Each path below is one point turned by a fixed rotation once a step. After each direction that follows a path, write how fast that rotation turns it, in degrees a step (0 if it stays still).
Each turn is a multiple of 5 degrees from 10 to 175, or 0.
Each row of a path follows its step; steps can be skipped.
path 1
step 0: [  5 -16   6  37  -8   9  -9  -1   1  12 -18 -19  12  -4  -9 -19  -3   6
  -1  22  -6   4 -10 -26 -22  -1  16  16  -9   6 -10   6 -14  -8 -13 -13
  12  41 -11 -25   0  23   8  -1]
step 3: [-19   9 -11  18   6   4   0  -8 -15 -14   4   2   4  -7   3 -17   4 -12
   2  24 -17  -8  -5  -3   1  -9 -11   5  13 -31   6  15   1  -5  33  10
  -5 -37  15  14 -33  20   9  27]
step 7: [  6 -10 -18  -8  -3 -10 -32  -5  25 -10 -13  26  -4   3  10  11  -9  18
   7 -15   4  -9  18   4   2  22 -10  22   6 -14 -11  37  -4  18  -4 -17
  -7   8   7   5  14  -6  12  36]
step 10: [-22   3  13  13   0 -12 -20  -1  11  12 -14  -6   3  11   5  -4   4  15
 -29  16   2 -17   6  -7   7   6  11  -2  16  23  36   3   6 -11  19  35
 -22   9  -7  -9  21  -4 -10 -22]
step 11: [-14  -3  28   3  -9  28 -15  -7  -6   8  11  -1  15  -2 -36   2 -22  18
   9  14  -4  -1  25   8   4  -4 -10  -1   0   9   8  -3 -11  33   9   5
 -11 -13 -32 -10   5  -3  30  -7]
step 13: [  5   5  17  13  12   4   2  -5  10   7  36  15  24  13  31 -10 -15   4
   5  -8 -12   6  -4 -10  -8  14  -3 -18  -7   3 -16 -19  17 -20   1 -20
  11 -39 -12 -18 -12   3 -12  -9]
step 19: [-25   3   5  -6  18  14 -10   2  -4 -20  10  22  -6  -6  -5   9  39  -7
 -12   3 -20 -32  25 -10  -9 -14  -7   4  20   9   6   9  -5   6  12  -6
   0  12  17  13   0   6   2  39]
step 27: [-18   8  18 -14  18   8 -22  -1  14   6  10 -14  38  -8 -11  -1  19  -4
  13  -1  16   0 -16  -8  10 -18  -4   0 -12  19   6 -33 -11   7  14   7
 -16   9  -7 -33  19  -3  11 -15]
step 28: [  6 -17 -13   8  -2 -15  -7  18   4   3  -6   8  40   1 -39 -10   9  12
   8  27 -20  -5   5  -9   5  13   0  -6   4  17  29  15  -1  21  -5 -20
   7 -12  -4 -26  -8  -7  -6   4]
step 32: [-17  13 -15  10   2   9  -7 -14  -8  22 -10  10 -28 -22 -13 -12 -21 -15
   7  12 -24 -18 -37   2  -2  12  -6   8   3 -23  -3   0  11  11 -10  10
 -16  17 -12 -30  -9  -8   7  11]
[ -8  -7  -7 -13  -1   4  -3   2  -2   0   0   4  -4  -2  -6  -3   2   3
  -6   0   2  -9   0   2   7   4  -8  -5   2  -2   6   0   0   8   9   1
  -4   2   1 -10  -3  -5   2   2] | 85
[ -3   1   5  -4   3   2  -6  -8 -12   8   1  -6   0  -1  -1  -8   0  -5
   8  -6  -2 -10   5  -8  -3  -2   5   5   1  -3  -1  -6   3   2   5  -4
   5   1   3   4  -3   2   7  -3] | 135
[ -2  -5   6  -2   5  -1   2  10  -2  -3   2 -10  -3 -11   2  -7  -2   4
  -1  -5   1   6   0  -3   1  -5   9  -3   6  -5   5   5  -4  -8   5  -5
  -2   6  -3  -2   5  -7  -5   0] | 175
[  5   0   7   5   2   1  -3  -3  -1   0  -3   8   3   0   8  -4   4  -5
  -1   8   6  -8   1   5 -10  11   2  -2   4  -1   1   4   4  -5   4   0
   2   5  -5  -3  -6 -10  -3   6] | 115
[ -5  -5  -2   9  -2  -4   6  -1  -4   4  -2   3  -3  -6   0   7   5  -9
   0  -1 -11   2  -3  -2  -2  -5  -3  -1   1  -7  -8  -2  -7   1   2   2
   1   2  11  -2  -3  -9  -2   8] | 25
